Each row of Z is roughly a mix of the hidden directions of one of a few groups.
Z, 156 rows:
8 1 -26 2 13 26 -15 -7 8 11

-13 -5 12 22 -21 -15 1 19 10 8

8 -7 23 -3 27 -4 7 -22 -6 0

-11 -35 3 5 9 13 -7 -17 -3 6

-6 -5 32 -4 0 -18 12 -5 -12 -15

17 34 8 -2 1 11 -12 9 11 4

5 -15 -14 -9 -27 -3 -21 5 -1 -17

-12 -38 -2 -1 1 -12 7 3 -15 1

-22 -30 -2 9 5 -1 8 -16 -11 -6

0 23 9 13 8 3 28 12 6 14

27 18 4 -18 9 0 8 -14 10 14

-22 17 14 -9 20 4 15 -7 16 3

-23 12 15 -5 13 1 14 -15 22 4

9 -12 0 4 12 -16 -9 -26 -17 19

0 33 -5 -14 3 -13 15 17 -2 2

19 -19 4 -11 19 -8 20 -2 -19 0

11 -19 -3 12 30 2 11 0 -16 -11

6 1 -23 28 4 17 8 -4 1 15

-16 -16 3 -20 18 15 1 -8 15 15

-10 20 11 15 -20 -15 -2 18 9 -12

0 -5 25 -6 0 -8 18 -10 3 -29

-21 -23 -14 5 18 -1 14 8 -7 -13

-30 10 -16 16 -17 6 -3 11 0 -8

-15 -16 -11 -18 -9 -30 -5 6 10 3

13 3 -20 -10 0 15 -11 2 31 -1

-4 -9 -15 -21 -16 -21 12 17 9 4

1 2 -23 11 -6 11 -13 19 -16 19

-14 5 0 -17 -11 -25 -22 -15 5 3

4 -8 -8 2 -11 -8 -12 32 -18 -11

1 23 0 -9 7 -27 11 -13 -5 18

5 5 -22 1 9 4 -15 7 2 33

6 -1 1 -9 31 -2 -5 -14 -20 18

-26 -16 -1 -9 2 -14 -23 1 10 14

6 -3 -22 -8 15 3 -19 7 13 24

16 17 -12 10 -15 0 17 -20 -15 9

-10 9 5 3 20 -21 11 20 -18 9

-8 12 7 1 9 20 5 28 8 -20

26 0 18 -18 12 -3 -4 -15 10 14

-7 -5 2 -25 21 16 3 -19 13 8

-11 24 13 19 0 -5 -21 -8 14 -6

11 35 5 3 -8 10 -14 0 16 4

12 37 -2 -3 -5 10 -2 -9 14 11

27 17 4 -20 17 1 4 0 12 11

4 -5 -2 -13 8 -1 9 -10 32 -23

-19 -6 -3 -9 -20 -26 -2 13 16 4

28 9 7 12 20 7 -15 -11 13 3

31 7 17 -8 22 3 -6 -7 7 2

20 28 10 9 0 10 -17 -8 14 0

-4 33 6 -15 5 4 7 -13 19 2

5 26 8 -23 4 5 -7 12 20 8

2 -7 12 12 -3 -12 -14 23 3 28

-22 -11 -16 23 -21 -2 1 -8 -10 -1

-9 1 8 -23 -1 -3 -14 -33 -3 7

-5 4 16 -23 7 -7 -2 -9 -31 -9

-8 -15 -13 -29 -13 -17 -5 -1 -1 14

20 21 2 -18 -7 -4 1 -10 14 22

4 -6 16 -23 27 -8 -4 -19 3 -3

8 -9 -15 -11 -28 3 -16 -2 8 -20

-21 -17 -17 20 -21 -8 -1 -6 -5 -5

-20 -12 -4 -14 -11 -27 -13 -4 13 7

3 -3 4 -9 9 5 -2 -17 36 -12

-3 -27 -11 -23 -6 -7 19 12 -2 6

9 6 -20 -13 5 21 -12 -12 24 -3

1 -7 23 16 13 -5 16 -12 -24 -2

-24 -3 22 -7 -9 -11 -14 2 -22 -5

-3 -25 2 -2 8 6 -28 0 -8 -20

-2 29 4 -17 7 2 4 -21 18 2

-19 -33 -6 -4 -2 -10 14 -3 -14 0

-15 9 2 0 -23 -27 -5 15 13 -5

0 -36 -9 6 -16 -6 -9 -10 -9 6

4 36 -3 -9 -11 9 -1 -3 13 16

-12 0 31 13 -3 -16 10 -10 -15 8

-24 20 12 -4 9 -13 19 7 11 9

6 27 -7 -11 -3 -20 11 11 -12 17

-17 -15 -8 -18 -13 -28 -5 8 8 5

-22 7 15 4 21 8 15 18 10 -11

8 -14 -9 2 -12 18 -14 18 0 -27

-9 -3 22 2 9 -13 3 -6 -33 5

19 -9 -5 -4 19 25 14 -3 -18 1

-10 8 3 4 14 -22 16 21 -17 13

-1 -3 16 -18 26 -11 -8 -16 -14 11

-6 -27 12 -17 23 -4 2 13 -2 -7

4 -16 0 4 8 -17 -6 -24 -16 22

13 2 -28 7 6 24 -4 -3 18 5

0 14 -17 6 -24 -3 9 -17 -4 22

-3 -6 3 -19 29 18 3 -19 8 3

-19 -27 -1 -2 -2 -8 7 17 -15 -17

-6 -2 24 -28 1 -13 -9 -5 5 -16

22 5 0 23 -2 11 22 13 -8 -12

-18 -28 -1 -4 6 -6 9 17 -15 -15

0 5 17 9 -17 1 23 -8 -8 -26

7 5 -24 -7 -9 23 2 0 5 -26

9 -32 -8 10 -6 -3 -16 4 -20 -2

-25 -6 2 -5 -8 -21 -21 -5 16 9

6 -28 -7 4 4 -11 6 -27 -2 14

6 17 11 35 -8 5 -8 7 -8 -8

-4 -4 27 -4 16 -12 3 -13 -25 4

-22 -5 9 8 19 7 -24 -8 15 10

-17 -25 -4 -1 1 -6 13 18 -20 -13

-9 36 8 -11 6 2 13 7 13 4

3 -8 -3 1 -4 -22 2 -20 -12 30

14 -14 -3 -6 10 21 28 12 -11 -1

15 26 2 -9 6 7 -4 -16 18 18

13 -2 -3 -1 3 -11 -13 20 16 30

17 7 11 4 4 12 -1 -24 -27 -9

4 -25 -13 -22 -8 -3 20 10 -8 8

31 17 -3 -4 -2 -3 9 -17 -2 18

20 -3 -10 15 -12 -5 23 20 -8 -11

-11 13 10 3 21 -20 14 10 -12 18

-3 -29 -1 11 11 -4 2 -29 -2 5

-7 28 8 -5 15 -9 21 -10 9 12

-24 -15 -13 21 -21 -5 -4 0 -6 -10

-10 15 8 2 18 -21 18 8 -11 18

1 -28 -8 8 -8 -16 -4 2 -23 17

6 2 -27 17 5 19 -8 3 0 22

-13 21 -4 18 -18 8 -19 4 14 -8

-6 -7 16 -21 23 -22 -8 -6 -1 8

-25 -5 -3 -7 4 -14 -17 8 25 9

-15 11 -9 -22 -11 -2 17 25 -8 6

-25 -12 1 15 -16 0 -9 18 -12 -14

-2 -8 15 15 4 -13 -8 15 -18 27

-26 -6 2 -5 -4 -17 -23 -7 18 10

18 -17 -10 -7 20 18 18 -1 -14 0

-8 14 -2 -7 -18 13 7 20 21 -17

24 3 -3 21 6 9 25 1 1 -16

6 -30 -10 9 -12 -3 -13 14 -18 -6

12 23 11 23 1 25 7 -1 3 -3

11 12 15 18 15 22 -3 -6 -18 -11

-9 -33 5 7 2 12 -9 -23 5 2

-16 13 8 7 -14 -20 -29 -7 2 0

-14 4 6 -15 -9 19 -10 -20 25 -3

14 14 12 10 12 26 -1 -15 -18 -5

0 -3 -17 9 9 10 -19 10 -16 27

-9 -36 2 5 1 9 -10 -20 -1 5

-10 35 -4 -15 -10 9 6 13 6 8

-12 -3 -12 6 -5 2 -24 19 -11 23

15 24 7 6 2 31 9 -1 -7 1

7 -35 -4 16 -9 11 -11 -6 -1 -10

-6 -6 20 14 3 -16 11 5 -30 6

1 13 2 27 -7 -11 1 26 7 -15

6 -2 -17 -10 19 13 -26 -1 2 20

7 -33 -7 11 -12 1 -17 6 -15 1

-9 13 9 9 20 -4 14 28 -4 -12

8 8 10 5 8 -4 31 -25 -5 -8

-10 -15 20 2 21 -18 7 -3 -21 -3

3 -30 -8 2 -10 -10 -23 2 -16 -8

-8 1 5 9 -1 9 18 -16 -24 -25

5 -21 -8 7 -9 -24 -1 -9 -18 19

-22 -15 -3 -9 -8 -26 -17 0 12 8

-22 -19 0 4 7 -16 -22 -7 15 9

31 11 11 -4 9 0 -5 -21 8 15

24 18 18 -7 23 11 -6 2 5 -1

-16 4 -1 -4 -13 10 9 -16 -4 -34

-14 20 13 15 7 2 -25 -13 15 1

-16 -1 4 -14 16 4 -12 22 23 -11

14 -9 -2 16 17 21 21 15 -3 -6
In each list below, two rows fit none of the groups, and each other row fits one group, some only roughly. Which are they? Name them in the order they come.
  * Z45: 10 21 -10 6 -2 -15 13 29 -5 -9
  * Z556: 13 -1 -13 -3 1 8 -12 14 35 5
  * Z723: -14 7 27 7 -2 -15 15 17 -17 -2
  * Z445: -10 -4 15 -15 8 -15 -20 10 -19 16
  * Z347: 17 10 9 13 -8 22 18 -3 -19 -10
  * Z736: -5 6 9 23 -15 -5 26 -7 -15 -12
  * Z885: 13 5 -5 -10 -14 -7 9 -26 0 27
  * Z984: 17 4 3 -7 15 -3 7 6 -36 8
  * Z669: -10 -4 31 -11 10 -22 -6 -10 -10 4
  * Z392: 0 -12 -8 -14 25 21 14 3 17 7
  * Z664: 10 19 -15 11 -12 16 -27 1 3 -7
  * Z78: -8 2 0 -16 10 -10 -25 10 -8 27
 -> Z723, Z664
  * Z315: -1 -3 8 -11 25 26 1 -21 -9 3
  * Z744: -4 14 -11 15 -26 -3 0 20 -17 12
  * Z936: 6 4 -16 15 -7 13 19 -12 24 -13
  * Z907: 1 -11 -6 -7 25 24 15 11 15 4
  * Z668: 2 -3 22 -24 14 -9 -6 -15 13 -16
  * Z65: -9 -35 -2 17 12 -4 -5 -13 -3 -9
  * Z230: -23 5 10 -26 -10 -15 -19 4 -3 -1
  * Z909: -15 4 10 18 -27 -2 16 1 -6 -18
  * Z622: 15 -17 -15 0 -12 19 -16 -2 21 -10
  * Z567: -6 24 9 19 -16 -19 -12 4 9 -11
  * Z215: -4 2 1 -5 -5 32 -4 12 18 -21
  * Z376: 18 -9 5 5 34 1 10 -15 1 8
  * Z927: -22 15 -4 1 -25 0 -11 -2 21 10
  * Z960: -11 -17 -22 14 -25 15 -1 -3 -6 -5
 -> Z622, Z960
  * Z188: -16 27 4 -5 -4 -15 21 11 5 14
  * Z438: 26 8 6 -12 22 -1 -2 -15 18 9
  * Z768: 33 -8 1 -9 -4 11 -9 -21 8 9
  * Z606: 5 -5 -7 -24 -20 -4 -2 -7 -26 15
  * Z113: 10 8 -30 11 -14 21 3 10 11 0
  * Z465: 7 -29 -19 3 -7 -6 -24 8 -2 -5
  * Z329: -20 3 5 -1 16 1 -19 -9 29 5
  * Z241: -10 -17 -7 -33 -7 -2 -6 -4 -13 16
  * Z403: 7 28 13 -3 6 7 -20 11 20 -5
  * Z344: -21 5 5 -17 -16 -14 -21 -7 11 13
 -> Z768, Z465
  * Z317: -16 11 11 24 11 0 -22 1 19 -2
  * Z544: -4 7 -11 -18 3 23 3 13 28 1
  * Z711: -13 6 -15 13 -29 -3 7 21 -11 -4
  * Z189: -5 32 2 -9 -7 -8 20 1 16 11
  * Z24: -21 5 4 -5 5 -4 -27 -11 23 7
  * Z973: -30 -4 1 -11 -1 -10 -16 -3 21 14
  * Z613: -8 31 6 25 7 3 -10 -11 -7 0
  * Z168: -19 -13 -12 -15 9 -16 -11 12 22 6
  * Z750: 5 -4 -8 -15 20 -2 -22 -1 23 17
  * Z756: 4 -17 -2 -17 18 23 11 -8 -17 9
 -> Z544, Z613
  * Z179: 9 24 13 -4 -4 7 -20 3 26 4
  * Z98: 18 -8 5 4 35 3 4 -13 1 12
  * Z799: 9 -24 -4 9 10 -9 16 -8 -27 -6
  * Z840: -10 -5 16 11 0 -4 14 -2 -30 -20
  * Z810: 19 -20 10 -6 17 6 26 -2 -11 -2
  * Z683: 2 4 -5 0 4 -25 14 5 -21 25
  * Z195: 20 4 2 -11 13 2 17 -25 9 -17
  * Z374: 8 -2 -20 2 19 8 -9 -1 23 22
  * Z123: -13 -29 4 17 11 4 -8 -18 1 -12
  * Z14: 8 -9 -5 7 2 30 16 6 -11 -21
 -> Z810, Z14
  * Z919: 14 21 10 -11 9 4 -17 20 19 -2
  * Z162: 5 30 8 20 -15 2 -20 -6 -3 -1
  * Z135: -7 0 30 -7 5 -20 12 -19 2 -8
  * Z173: -4 0 -14 14 -20 3 -18 24 -2 18
  * Z825: 26 7 0 0 14 1 29 -14 -7 -3
  * Z225: 9 21 3 -10 -13 3 -4 -26 8 20
  * Z637: 3 16 -4 -10 -19 -5 5 -20 10 27
  * Z353: 7 -9 -2 -3 -23 21 -12 -16 2 -21
  * Z582: -14 -30 -6 10 4 13 -16 -10 15 -2
  * Z92: -14 -21 -18 -2 -12 -13 21 -5 -14 9
  * Z702: -3 -23 -8 9 -6 -6 19 -23 -20 -1
  * Z492: 2 -19 -7 -2 -9 -23 -11 -18 -15 18
 -> Z353, Z582
